data = [7409 6340 3505 4391 4026 6772 4444 2374 7322 1716 4971 8244 6322]
Read off the entry just left of 2374.
A: 4444
Read off the largest entry.
A: 8244
Read off the minimum.
A: 1716

m = -72	-16	33	71	29	25	55	78	1	28	6	-31	2	-13	-68
The 1st entry from the left: -72
The entry just left of the largest entry is 55
Read off the second entry from the right.
-13
Read off the third smallest entry.
-31
The entry just right of 1: 28

Questions about the array below. Counting starts at 1.
1) Give the entry at row 3, column 1.
2) Give the top entry of the column that holds the smallest entry.
3) Give the entry in the bottom-right corner.
4) Give the entry at row 1, column 1.
5) Give the entry at row 2, column 2.
6) Give the entry in row 2 and column 1.
7) Give the top-right entry.
[[8 4 4 7 6 3 4 4 5 7]
 [7 8 8 7 7 6 6 5 7 4]
 [5 6 9 9 9 8 6 2 6 8]]
1) 5
2) 4
3) 8
4) 8
5) 8
6) 7
7) 7

24	4	-9	-29	2	67	5	27	-22	29
The entry just left of 2 is -29
What is the entry just right of 2? 67
What is the second entry? 4

Questions about the grid below.
1) Which number is the largest entry?
2) Which number is the entry just left of 0.07?
3) Which number is the entry just left of the smallest entry?
4) Which number is the entry just left of the largest entry?
((-0.01, -0.17, 0.04, 0.02), (-0.01, 0.01, 0.08, -0.13), (-0.12, -0.01, -0.10, -0.21), (0.09, 0.07, -0.08, 0.10), (0.05, 0.08, 0.14, 0.12), (-0.05, 0.17, 0.21, 0.08), (0.14, 0.08, -0.04, 0.12), (0.04, 0.13, 0.16, -0.07), (0.19, -0.08, 0.05, -0.03), (0.15, 0.19, 0.04, -0.15), (0.11, 0.04, 0.16, -0.15), (0.09, 0.09, -0.07, -0.13), (0.03, 0.10, 0.01, -0.11))
1) 0.21
2) 0.09
3) -0.10
4) 0.17

array([[ 114,  261,  -58,  639,  229,  201,   -7,  160,    5, -602],
       [ 162,  -72,  391,  129, -512,  184,  131,  114,  303, -473],
       [ 148,  -80,   20,  221, -248,   79,  170,  263,  343,  562],
       [ 253,  413,  194,  846,  -94,  125,  110,  229,  140, -285],
       [ 250,  118,  -19, -999,  471,  184,  126,  153,  197, -229]])
Counting starts at 1.
The entry directly below -94 is 471
Find the entry directly above the smallest entry.
846
Find the entry at row 1, column 1.
114
The entry directly above the largest entry -> 221
The entry in row 1 and column 2 -> 261
Find the entry directly below 261.
-72
The top entry of the column that holds the largest entry -> 639
The entry directly below the largest entry: -999
Find the entry in row 3 and column 2.
-80
Find the top-right entry.
-602
Find the entry in the bottom-right corner.
-229
The entry just right of the largest entry: -94
The entry directly below -58 is 391
Find the bottom-left entry.
250
The entry in row 2 and column 1 is 162
Find the entry at row 3, column 1.
148
Find the entry just left of -229.
197
Find the entry directly below 413.
118
The entry at row 1, column 3: -58
The entry directly above 118 -> 413
Find the entry directly below 160.
114
Find the entry just left of 160.
-7
Find the entry just right of -94.
125
The entry just right of -80 -> 20
Find the entry directly below -512.
-248
The entry just right of 160 -> 5
The entry just left of the smallest entry is -19
The entry directly above -248 is -512

Read these off the array that follows.
1) Give the top entry of the column that holds the largest entry.
2) Give the bottom entry of the column that holds the smallest entry.
3) Give the last entry, reading row by row.
4) Give the largest entry in the first column.
5) Give the 3rd largest entry.
6) Give the entry just left of the largest entry.
7) Give the entry just right of -9.
8) Give the second entry on the main diagonal.
14	9	7	-12	42	-6	17	-2	15	4	11	-30	0	13
-7	38	-13	16	19	18	0	6	-1	18	33	3	-13	1
14	-27	21	6	27	-6	26	-15	4	5	7	-31	14	14
7	23	3	-15	43	-8	20	3	19	5	16	-25	-7	15
7	-31	29	16	3	3	26	-23	10	5	7	-19	21	13
-12	47	-12	5	26	11	7	8	7	14	33	-5	-7	8
-5	33	-14	23	15	23	-5	12	-12	18	34	13	-7	-4
27	6	-2	1	-8	6	-18	32	-7	-4	-17	38	0	-12
7	19	6	-11	48	-4	18	-2	18	7	17	-27	-3	13
14	-1	6	-5	-22	-4	-11	21	7	-5	-23	39	4	-7
-3	-7	11	-9	-34	-2	4	8	22	-4	-24	34	12	14
12	-22	23	7	16	-1	26	-18	8	7	6	-30	19	12
1) 42
2) 16
3) 12
4) 27
5) 43
6) -11
7) -34
8) 38

x =
-69	-16	24	-19	13	-6	-38	21	19
-69	-35	0	-72	15	-15	-19	25	-1
-73	12	-2	1	-5	-47	-34	18	-24
-31	4	9	34	1	-61	-14	8	-1
-11	0	5	17	1	-28	-4	2	0
-78	-45	14	-49	-4	-31	-39	26	14
-53	-16	12	-8	10	13	-19	10	23
-30	-76	23	-25	-44	-48	-45	-1	35
-78	-40	19	-45	-2	-29	-42	28	14
-27	-48	10	-11	-11	-21	-15	4	6
-6	1	3	12	0	-18	-3	1	2
-27	-58	14	-16	-21	-30	-25	2	15
-8	-15	19	-10	-4	-12	8	6	2
-71	-15	29	-22	12	-11	-43	26	16
-68	-34	-1	-73	18	-13	-16	25	-3
The third largest entry?
Answer: 29
The entry in the top-left corner?
Answer: -69
The smallest entry in the last row?
Answer: -73
The entry just left of -58: -27
The third entry on the main diagonal?
Answer: -2
The bottom-right entry is -3
The entry in the bottom-left corner?
Answer: -68
The 2nd entry in reading order?
Answer: -16
The 5th entry in reading order -> 13
The smallest entry in the last column is -24
The 2nd entry from the end, reading row by row?
Answer: 25
The entry just left of the centre entry?
Answer: -25
The entry directly below the largest entry is 14
The largest entry in the last column?
Answer: 35
The second largest entry: 34
The second entry on the diagonal from the top-right corner: 25
The 3rd entry from the end, reading row by row -> -16
The entry just left of 5?
Answer: 0
The 4th-last entry, reading row by row?
Answer: -13
The entry directly above the centre entry?
Answer: 10
The entry just right of the centre entry?
Answer: -48
The entry directly below -76?
Answer: -40
The entry directly below the centre entry is -2
The third entry on the diagonal from the top-right corner?
Answer: -34
The entry just left of 34?
Answer: 9

Read these off the matrix that follows.
1) Which number is the entry just right of 14?
2) Which number is the bottom-left entry?
3) Which number is the entry in the top-right corner?
4) Which number is the entry just right of the centre entry?
5) Which number is the 2nd entry on the diagonal from the top-right corner?
6) Which number is the entry directly above 5?
7) Which number is the second entry, reading row by row?
8) Which number is the third entry on the diagonal from the top-right corner?
40	-1	-24	48	15	-40	35	-3	59	38	-22	-27	-4
44	-22	-26	14	-38	-44	-1	-6	50	22	15	-39	-56
1	-23	10	-49	70	-1	6	50	20	-2	7	-26	13
8	5	-4	-1	37	-8	-29	9	-5	-14	65	32	10
-60	-59	40	1	32	60	6	52	-4	31	-11	-16	4
1) -38
2) -60
3) -4
4) 50
5) -39
6) -23
7) -1
8) 7
